0: [123 122 108 149 121 126 114  88 109 143 159  86 131 144 130 124 102 145
 103  24 153 101 115]
1: [142 119  10 140 129 126 139 136 125 116 116 149 103 125 118 109 163 136
 151 127 131 158 118]
2: [133  10 112 133 120 139 119 124 119 108 132 113 118  55 111 111 118 124
 118 130 135 130 128]
3: [157 118 166 122 135 114 154 232 178 117 108 255 104  97 101  80 213 122
 211 214 113 202 103]
4: [106 119 116 136 140 125 106 106 115 129 129  98 137 130 128 132 110 116
  82  93 138  98 255]
5: [126 130 133 139 124 120 132 119 135 123 125 107 126 145 122 101 134 128
 124 118 128 107 136]
6: [161 105 174 111 133 106 136 206 191 107  95 218 101 115 114 108 221 120
 215 221 104 255 117]
7: [128 143 124 126 142 134 129 114 121 121 127 131 127 139 126 121 119 134
 126 111 137 111 122]
8: [146 114 145 126 130 105 137 156 143 119 115 164 107 111 112 107 150 122
 147 145 115 135 126]
9: [117 134 127 137 133 135 120  95 133 112 129  97 118 122 101 117 110 136
 107 114 133 107 153]
10: [119 162 111 255 105 255 125 107  97 141 152  70 148 152 165 147  87 144
  84  72 143  83 147]
11: [127 134 120 140 126 138 104 108 103 140 150 114 125 129 128 116  95 135
 105 202 132  93 126]
12: [121 142 108 108 133 136 122 121 107 110 136 114 134 117 127 105 115 119
 109 117 109  98 142]
13: [125 132 157 117 131 129 141 164 176 114 107 161  98 115 112 105 148 104
 170 154 117 165 120]
14: [115 135 107 130 139 142 116  87  33 116 144  93 147 143 140 137  91 154
  97  73 137  75 144]
15: [114 127 132 131 141 122 143 114 132 121 117 118 112 129 133 105 106 136
 128 111 125 131 120]
16: [125 130 127   0 146 142 128 107 110 115 138 100 133 109 111 138 107 136
  96  93 145 100 132]
17: [138 114 144 131 136 103 166 177 157  99 115 170 113  93 115 104 174 113
 173 158 116 175 110]
18: [110 162 103 134 134 146  97  85  96 134 165  68 165 167 170 158  79 147
  90  74 153  77 143]
19: [  0 122 115 133 132 145 133  99 109 126 134 103 127 125 131 131 112 125
 113  82 129  95 130]
20: [124 129 117 135 128 130 119 114 127 146 127  95 125 114 138 127 105 145
  76  69 143  95 135]
21: [120 129 131 148 117 123 147 108 141 119 109 107 116 141 126 125 110 136
 113 120 128 117 127]
22: [158 125 159 140 139 123 135 189 170 123 117 189 117 109 117  96 202 120
 204 199 118 187 104]
23: [133 130 143 134 131   0 129 134   0 116 100 135 126 110 119 130 120 117
 127 155 118 129 125]
24: [141 121 150 137 142 121 137 137 149 112 129 163 129 110 119 114 161 130
 175 170 110 168  99]
25: [143 123 152 129 123 117 115 149 152 124 109 167 115 109  96 109 162 135
 154 146 110 160 112]
26: [123 134 108 131 124 134 120  99 123 123 135 114 124 131 142 120 102 122
 104  98 130   0 124]
27: [138 143 153 117 145 130 143 165 147 109 124 164 110 124 112 118 183 134
 171 163  99 163 121]
28: [ 98 152 108 140 115 145 138  86  96 128 170  68 166 176 153 158  99 138
  90  67 149  84 134]
29: [137 115 154 119 126 130 142 150 139 125 102 149  98 115 113 129 132 123
 163 168 118 163 127]
30: [103 137 105   0 119 137 114  81 108 149 164  69 158 169 165 174  81 137
  88  64 150  81 137]

[129 139 133 141 136 128 126 118 132 120 121 126 135 124 125 111 119 145
 122 128 208 129 128] 7
[115 129 126 139 148 133 133 104 107 128 128  91 138 132 147 138  91 125
  98  92 137 101 123] 20
[142 130 124 130 126 124 120 109 132 121 118 115 128 122 126 127 121 135
 122 124 129 122 114] 7
[145 127 128 146 115 119 118 140 130 114 117 135 106 126 105 114 131 120
 141 133 128 140 120] 8
[ 97 139 120 144 142 143 113  10  90 146 149  69 166 162 168 150  65 142
  83  78 142  69 147] 18
[138 124 149 138 128 114 134 154 125 115 111  39 105 113 102 112 142 124
 177 150  98 162 130] 29
[149 128 154 113 125 121 143 149 137 118 115 151 111 116 110 117 151 122
 153 152 125 137 125] 8
[142 127 144 120 130 118 127 151 125 119 123 134 112 131 111 110 144   0
 132 140 114 123 126] 8
[132 114 123 133 130 120 128 255 141 100  81 145 117   0 100 170 138 123
 150 134 124 155 125] 17
[118 142  92 144 116 133 106  86  96 133 168  79 144 171 172 159  97 149
  74  62 164  67 153] 18
[124 150 113 127 112 128 125 103 111 144 125  90 146 135 123 124  77 131
  90  79 131  85 142] 20
[115 125 108 121 130 130 122 106 115 126 114 119 139 124 105 126 105 123
 134 111 151 117 102] 7
[126 127 123 148 122 114 117  82 109 119 138  83 148 122 131 141  83 124
  94  87 144  83 128] 20
[105 159 112 149 131 123 110  93 110 142 142 254 150 144 138 137  87 148
  83  91 132  92 144] 7
[115 143 119 135 140 134 120 103 105 138 139  96 106 120 102 125 108 135
 108 100 139 104 126] 9
[139 152 113 137 136 125 131 112   0 143 139  93 141 153 157 135  77 128
  89  80 155 100 137] 14
[105 132 104 125 133 137 133  90 107 139 124  95 131 131 139 123 104 132
  92  96 156  91 123] 20
[130 125 124 120 126 123   0 126 136 114 122 128 101 116 113 121 141 114
 143 133 105 132 115] 25
[115 137 111 147 116 131 135 106 102 127 165  70 145 156 138 144 100 124
  92  95 158  83 137] 28
[136 122 127  70 133 114 141 160 135 106 106 165 111 116 109 104 150 135
 133 120 120 141 131] 8
[105 117 118 135 140 114 122 123 113 133 255 110 124 120 149 114 106 129
  99 112 142 107 132] 12
[ 82 121 125 126 137 108 127 132 137 121 123 140 122 125 116 112 122 119
 149 140 119 135 102] 15
[135 124 123 131 132 115 120 124 117 129 129 111 109 123 123 115 131 127
 101 114 122 156 115] 15
[138 120 124 128 129 108 130 113 123 108 109 129 130 131 111 125 133 114
 126 125 132 120 226] 4
[119 113 141 140 138 129 126 131 149 101 109 142 111   0 120 116 132 128
   0 142 112 140 121] 2
[120 122 111 131 138 127 122  96 122 127 125  87 166 139 139 128  97 125
 102  97 138  86 117] 20
[153   9 165 130 137 105 142 231 168 119  96 233 113  93  98 108 246 125
 237 244  99 247 117] 6
[115 139 118 137 130 128 134 119 102 126 135 117 136 149 150 117 103 118
 109  89 144  82 132] 7
[145 136 105 127 133 108 141 133 129 118 144 124 121 122 128 126 116 128
 117 124   0 121 108] 12
[123 117 143 125 126 125 140 199 174 124 100 188  98 115  95  89 208 109
 201 193 111 218  91] 22
[124 142 105 123 129 138 112  84 107 128 135  88 125 150 120 131  85 148
   2 101 131 104 135] 20
[114 125 255 125 118 138 120 127 144 120 123 128   0 112 119 113 125 130
 124 255 125 116 122] 29
[124 142  85 130 132 144 119  81  89 255 158  76 144 168 179 144  89 143
  80  79 160  58 139] 18
[250 103 157  77 148 127 148 166 153 121  99 177 102 117  97 108 188 112
 186 177 114 187 110] 22
[108 138 107 137 132 150 128 102 105 139 142  97 130 136 139 130  84 134
  29 116 146  95 132] 20
[139 113 126 140 134 116 125 137 137 122 104 141 110 106 115 102 150 123
 146 151 116 145 110] 8
